In the rows, zero is written as 128.
One turn moves each row of this set onto another row. After a few examples, where does it send each row asked below?
Q690: [120 153  94 156 117 123 118 107 134 155 103 111 135 153 108  98 129 164
 149 125 122 161 107 123 112 134 160 144 106 100 116 124 123 133 104]
Q870: [130 133 119 125 123 115 107 108 157 165 121 145 110 121 113  97 114 163
 154 130 132 155  83 121 121 140 170 146 124 122 120 115 124  99 130]
Q416: [124 139  97 157 124 122 116 104 131 159 107 113 135 146 106  92 130 163
 146 129 120 161 103 119 105 138 160 145 106  96 121 122 126 133 111]
Q761: [108 138  84 146 122 125 120  96 114 154 138 114 121 116 127 116 128 162
 141 124 113 143  98 126 143 124 139 144 121 123 142 130 131 110 120]
Q632: [ 98 138  96 134 110 129 123  85 125 153 138 111 119 123 124 124 129 166
 132 118 127 144  93 128 139 128 130 137 113 121 130 128 127 100 112]
Q952: [ 94 149 117 150 131 131 119 104 138 162 113 114  92 140 120 120 129 167
 147 125 129 154  93 131 138 134 161 135 142 102 112 118 108 125  97]
Q483: [115 138 101 119 128 124 111 110 130 164 142 121 124 128  97  95 126 158
 148 128 121 138 124 128 153 138 135 138 107 125 132 126 122  91 119]
Q713: [115 144 112 154 103 113  99 109 133 166 109 129 106 146  92 123 123 162
 139 128 124 144 111 126 149 138 165 164 123  97 116 134 125 108  86]
Q465: [ 94 131 122 149 133 131 115 105 135 168 116 115  89 132 117 116 129 171
 144 126 127 153  88 129 128 137 158 138 139  92 117 119 105 120 100]
Q968: [143 124  99 129 116 121  96 107 132 150 132 118  99 136  97 105 103 173
 143 123 114 130 106 127 125 147 162 134 129 102 128 110 115 101 114]
Q688: [122 144  88 143 108 110 112 110 137 181 132 122 121 123 115 111 130 153
 143 122 141 135 108 130 136 149 174 144 127  98 135 156 123 108 128]
Q481: [114 151  99 140 104 121 122 129 153 145 124 136 114 128 113  95 119 185
 129 130 148 151 113 119 121 118 141 151 125 104 125 134 129 122 110]
Q22: [103 127 116 154 139 125 111 105 130 168 118 119  90 131 117 108 127 164
 144 130 120 155  89 127 131 137 164 134 145  97 123 123 112 129 108]
Q800: [133 136 103 126 113 130 106 112 136 148 128 113 100 134 100 116 109 182
 150 121 119 125 108 131 123 142 155 147 123  95 120 102 105  90 105]
Q350: [118 142  96 143 116 120 124 111 136 182 133 118 123 113 117 116 140 161
 147 125 144 129 107 129 125 148 169 159 123  87 132 143 119  97 127]
Q570: [148 142  95 133 123 122 107  99 135 139 131 117 104 144 100 105 106 166
 144 125 120 132 111 127 135 148 168 132 136 117 119 102 123 106 112]
Q232: [120 140 121 119 109 118 105 115 161 167 116 142 107 124 113 106 113 171
 157 122 135 153  84 125 123 136 163 148 116 116 116 120 114  92 122]
Q667: [125 129 120 160 127 117 113  92 131 162 118 130 113 137  89 115 133 156
 132 139 128 143 106 118 137 147 169 169 129  97 116 115 137 106  96]
Q344: [120 155  94 140 109 113 122  95 145 173 132 119 125 132 115 116 134 149
 137 121 155 137 108 131 139 154 174 136 129 108 122 148 128 107 123]
Q752: [115 153 101 140 116 123 134  96 145 173 133 116 127 122 116 122 142 157
 141 124 157 130 106 130 129 152 170 151 124  97 119 134 124  95 121]
Q135: [120 152  97 146 117 122 129 126 150 143 126 137 118 124 114  92 124 181
 131 135 147 150 114 116 121 118 146 156 130 107 126 125 135 124 115]
Q978: [102 148  85 140 110 125 119  93 121 151 135 112 120 126 126 122 126 163
 139 117 119 145  99 130 148 123 136 138 118 126 134 135 128 109 113]
Q580: [122 160 113 124 114 120 112 121 161 162 112 141 111 125 118 109 115 169
 166 124 133 152  92 128 132 130 168 155 121 123 113 115 115  96 119]
Q111: [121 140 103 144 118 120 127 115 152 144 130 138 117 124 110  89 123 179
 122 136 151 151 109 113 115 124 144 148 130 107 125 124 139 124 118]
Q921: [102 144 111 155 138 124 114 105 133 162 115 118  93 139 120 111 127 161
 148 128 122 156  94 129 141 135 167 133 148 107 118 121 114 133 104]
Q974: [104 128  94 141 122 129 124  87 118 156 142 113 120 114 123 118 132 165
 134 123 120 142  92 125 133 128 133 144 117 117 138 125 130 102 120]
Q511: [114 141 104 117 128 125 115 105 133 162 141 120 125 131  96  97 128 157
 146 128 125 138 124 128 154 140 136 135 108 128 128 124 124  91 118]
Q376: [133 153 111 131 127 117 114 114 156 160 117 144 114 122 118 101 117 161
 163 130 130 153  90 123 131 134 175 153 129 129 117 110 125 102 127]
Q904: [124 145 108 164 122 116 108 111 127 163 112 131 112 137  95 118 130 160
 144 137 119 141 114 123 147 137 170 176 130  97 120 121 131 109  92]
Q776: [113 141 105 118 131 128 118 105 132 161 142 120 126 127  97  98 130 159
 148 129 126 137 123 128 151 139 135 141 107 125 128 119 123  87 118]
Q139: [137 155  98 130 120 132 116 104 139 138 126 112 106 142 103 117 112 175
 150 123 125 127 114 131 133 143 162 145 130 110 112  94 114  96 103]
Q302: [112 148 102 150 111 126 118 104 138 158 103 109 133 153 106 102 129 169
 146 122 128 160 104 124 107 136 153 143 100  94 113 124 118 126 101]
Q118: [115 139 105 137 105 119 121 118 155 147 128 137 113 129 109  92 119 182
 120 130 153 152 108 116 116 124 140 143 124 104 124 133 132 121 113]
Q462: [117 134 105 151 117 125 116 101 135 161 107 111 133 147 104  96 130 168
 141 126 126 160  99 120  99 139 154 144 100  91 118 122 121 126 107]
Q322: [114 139 103 119 131 127 115 110 130 164 142 120 125 125  97  97 129 160
 150 129 122 136 124 128 150 137 135 143 107 122 132 122 122  88 119]
Q10: [116 129 124 150 108 115 103  91 136 165 115 129 107 146  86 121 126 160
 126 131 134 146 103 122 139 147 163 156 122  96 111 127 132 104  90]

Q481 moves to Q135
Q921 moves to Q22
Where do these go?
Q350 moves to Q752
Q667 moves to Q10
Q690 moves to Q416
Q978 moves to Q761
Q570 moves to Q968
Q322 moves to Q776
Q870 moves to Q232

One turn moves each row of this set onto another row. After a few examples, where does it send each row asked below?
Q486: [135 124 128 140 132 115 127 149 132 118 137 111 135 110  94 129 125 121
 130 123 118 114 102 115]
Q545: [125 151 145 114 129 119 138 135 127 129 145 117 113 111 113 132 110 114
 133 118 128 118 141 140]
Q692: [122 122 142 119 130 110 118 134 103 117 140 109 116 108 105 124 129 142
 137 126 120 113 128 120]
Q732: [125 129 144 125 108 117 129 139 111 109 145 100 127 124 117 113 115 114
 138 124 133 110 105 117]
Q975: [117 131 143 150 142 128 120 140 148 120 131 122 108 134 129 138 134 133
 133 125 118 141 114 113]
Q819: [135 132 128 133 109 130 129 142 116 135 148 105 135 120 129 118 141 131
 135 128 109 129 126 110]
Q669: [112 126 136 124 119 106 133 127 114 101 144 101 126 142 115 105 122 126
 150 116 121 117 112 118]
Q393: [119 122 133 118 137 106 123 137  95 113 144 111 129 134 116 127 131 144
 148 123 119 133 121 124]
Q98: [105 128 141 123 145 121 122 137 133 115 136 126 118 150 123 132 135 133
 132 124  94 125 116 109]
Q326: [137 128 132 133 121 114 141 158 134 122 133 109 103 119 117 118 121 125
 128 128 140 128 128 137]
Q703: [145 151 133 127 139 121 126 137 132 127 130  86 116 133 108 109 134 121
 144 133 122 121 121 126]
Q340: [138 133 151 134 150 125 145 117 139 122 139 145 137 130 131 122 127 119
 155 135 130 129 127 120]
Q398: [126 126 154 130 129 116 153 118 129 108 138  93 137 133 118 101 123 115
 144 131 104 123 117 122]
Q359: [124 133 156 124 150 114 144 117 132 126 142 141 145 124 126 141 113 118
 147 130 112 125 126 126]
Q883: [139 129 147 125 133 139 130 142 119 125 131 116 114 129 102 136 103 112
 131 107 118 113 125 120]
Q19: [124 131 143 134 124 116 118 122 128 140 142 105 146 134 122 134 126 138
 138 131 116 138 135 148]
Q969: [136 142 153 138 131  94 136 127 122 116 115 109 135 126 112 129 121 115
 143 123  92 123 134 123]
Q431: [137 145 135 127 150 105 131 142 133 126 135 106 130 109  93 115 125 123
 144 132 122 114 120 125]
Q295: [106 119 145 144 125 128 130 130 137 123 133 138 111 137 117 144 121 124
 140 115 115 139 116 111]
Q614: [154 121 136 117 145 121 131 148 111 121 133 104 127 130 118 127 118 135
 126 131 122 113 127 134]
Q899: [130 129 143 124 152 109 126 143 136 116 149 139 138 143 140 133 125 120
 155 126 132 121 121 131]
Q654: [130 137 139 144 113 102 133 130 123 123 115 133 138 120 104 123 107 122
 137 130 116 140 124 113]
Q831: [115 129 145 143 143 127 122 137 150 118 136 124 106 140 121 141 131 133
 137 132 120 144 116 116]
Q18: [140 117 133 147 111 117 119 120 139 126 125 119 143 139 116 125 109 131
 132 130 126 133 123 132]
Q676: [130 119 154 126 121 128 144 132 134 124 143  96 131 122 119  97 117 125
 130 133 108 109 130 122]
Q400: [136 121 148 132 128 112 127 130 141 117 142 131 129 148 152 136 118 112
 155 121 122 122 130 130]
Q741: [141 116 157 127 123 113 111 133 128 117 138 117 116 108 118 131 113 114
 143 118 112 108 142 124]
Q583: [118 132 140 119 137 110 128 116 126 122 123 148 118 141 121 121 127 107
 159 123 133 127 121 125]
Q51: [139 141 124 129 117 125 129 135 125 134 140 105 119 131 122  98 140 127
 152 124 130 122 135 120]
Q926: [107 144 137 131 124 115 131 141 115 141 136 114 133 143 109 126 127 126
 149 106 124 133 128 141]
Q226: [121 138 142 128 140 106 127 114 130 109 134 137 134 130 138 116 139 110
 155 121 130 111 113 118]
Q621: [134 134 140 128 151 107 123 144 134 120 144 137 139 138 150 128 126 123
 153 124 132 120 123 127]
Q947: [119 135 144 129 137 114 129 117 155 107 129 114 112 150 123 140 112 116
 130 130 110 124 112 126]
Q257: [126 124 151 142 132 117 161 129 133 122 130 114 127 111 108 107 129 119
 143 135 116 147 125 125]
Q825: [113 136 149 117 140 121 126 131 130 131 131 125 117 149 132 132 124 128
 139 135  92 141 133 116]
Q709: [115 144 144 135 130 125 141 124 150 107 135 120 114 144 130 126 124 124
 128 136 103 133 115 105]
Q238: [113 148 145 139 136 125 137 125 152 112 134 114 120 139 131 124 123 124
 124 132 105 128 109 106]
Q576: [122 133 144 125 135 108 134 117 127 105 138 142 132 133 137 121 140 107
 157 123 124 114 117 117]
Q127: [134 131 145 115 123 137 121 117 126 129 130 103 113 124 119 132 131 107
 123 127 118 123 127 144]
Q886: [134 123 155 132 125 131 144 137 117 135 128 108 121 105 113 112 142 113
 138 135 125 135 125 130]
Q88: [128 132 152 116 109 122 113 146 116 128 137 117 125 118 123 128 109 105
 128 134 110 133 123 116]
Q117: [107 134 137 126 148 123 116 136 131 119 130 123 119 147 127 125 135 137
 131 125  98 126 115 105]
Q877: [144 111 130 129 145 108 130 147 122 115 141 109 128 135 125 133 122 148
 135 130 121 137 132 138]
Q658: [134 134 148 140 153 124 144 120 140 127 137 144 142 122 134 120 128 120
 151 126 129 124 124 118]
Q115: [143 114 132 147 131 116 149 148 135 117 129 117 120 127 117 124 122 125
 137 129 136 150 119 135]
Q180: [129 119 136 110 112 130 121 128 131 134 135 131 123 126 117 104 112 113
 128 125 123 115 138 131]
Q686: [128 135 140 138 128 107 134 135 128 120 120 105 126 153 110 121 123 114
 148  99 110 109 128 137]
Q693: [141 117 128 140 115 113 128 142 132 120 151 111 145 108 123 125 131 129
 133 123 112 109 122 118]

Q886 moves to Q326
Q180 moves to Q127
Q238 moves to Q658
Where do these go?
Q393 moves to Q669
Q825 moves to Q583
Q340 moves to Q831
Q19 moves to Q926
Q819 moves to Q51

One turn moves each row of this set onto another row. After a few examples, where does it send each row asked below?
Q443: [147 117 109 125 129 128 111 149 129 141 134 135 131 120 150 138 122 125
 133 134 121 137 133 113 118]
Q764: [117 107 141 127 145 117 108 112 133 121 133 111 127 132 135 123 136 128
 139 141 132 137 144 139 126]
Q956: [117 123 132 138 125 135 113 125 137 133 129 125 107 132 111 137 126 130
 123 150 123 134 117 145 102]
Q53: [109 116 143 136 132 110 152 143 130 134 133 116 146 125 120 125 120 126
 116 126 130 138 126 133 128]
Q560: [148 118 104 127 131 121 123 141 127 138 139 126 135 125 144 135 133 130
 134 130 114 142 134 103 127]
Q727: [125 121 124 132 128 125 115 121 135 128 125 126 113 144 117 132 132 142
 110 138 121 131 109 140 104]
Q639: [132 127 131 133 146 117 119 132 122 112 111 130 120 118 127 126 138 119
 141 127 111 117 123 148 144]
Q333: [129 128 133 140 133 127 139 137 121 148 146 128 112 131 113 116 129 109
 120 130 103 125 118 138 143]
Q717: [136 141 127 111 133 145 129 115 131 126 127 126 125 114 127 136 125 125
 135 132 133 119 122 117 158]
Q932: [116 114 144 132 121 110 145 150 123 143 138 127 140 118 110 130 114 118
 119 131 132 131 128 130 126]
Q777: [142 140 133 114 125 154 132 117 129 123 123 119 115 122 120 134 130 121
 134 115 137 123 124 124 146]
Q518: [116 122 146 134 124 122 149 154 125 138 137 122 144 124 121 131 110 126
 123 126 136 134 137 134 123]
Q509: [136 150 134 107 124 146 138 123 130 122 120 121 123 119 128 131 125 129
 130 121 134 120 125 120 144]
Q884: [139 142 132 113 133 147 131 128 129 123 116 127 120 117 124 138 127 117
 136 116 140 117 127 123 148]
Q94: [120 128 130 122 126 127 114 123 144 133 122 128 111 136 120 131 120 139
 116 146 126 132 109 136 103]
Q517: [153 118 116 127 130 130 112 148 123 132 135 125 135 129 149 137 138 118
 136 123 112 134 134 114 121]
Q500: [131 125 137 140 136 127 137 138 120 145 140 127 114 130 107 118 126 106
 117 130 100 129 120 132 145]
Q470: [123 119 122 129 130 136 126 115 116 137 161 126 127 127 132 123 145 114
 122 138 120 151 139 115 136]
Q922: [126 120 133 137 131 130 114 119 139 128 127 122 117 147 119 134 132 140
 114 141 128 131 118 142 100]
Q679: [149 111 105 125 134 113 117 146 127 141 135 126 133 124 143 140 128 128
 138 133 119 135 134 110 129]
Q163: [145 116 105 121 125 123 116 138 125 138 139 127 130 127 146 138 128 131
 134 130 112 138 133 103 123]
Q288: [139 137 127 115 127 152 128 121 130 120 114 125 120 117 121 135 129 115
 140 121 138 119 126 128 146]
Q638: [117 115 146 135 121 112 149 145 127 140 140 126 142 120 107 127 113 120
 126 134 133 132 123 133 134]
Q860: [123 120 124 125 137 140 126 116 116 141 160 131 129 126 130 120 144 120
 126 132 120 152 139 115 134]
Q250: [120 125 135 135 130 129 117 118 138 124 127 122 109 141 122 136 127 145
 116 138 132 131 116 140 101]
Q124: [130 131 124 131 142 115 116 133 119 111 111 127 120 125 127 123 132 114
 141 128 112 117 124 147 145]
Q266: [112 107 138 127 143 118 112 112 135 123 135 114 126 137 139 131 140 129
 143 139 131 135 140 141 128]
Q902: [115 117 147 135 124 115 146 145 120 135 140 125 143 118 110 133 116 120
 130 130 144 139 132 134 131]

Q163 moves to Q250
Q764 moves to Q124
Where do these go?
Q518 moves to Q443
Q288 moves to Q638
Q717 moves to Q53
Q679 moves to Q727
Q470 moves to Q266

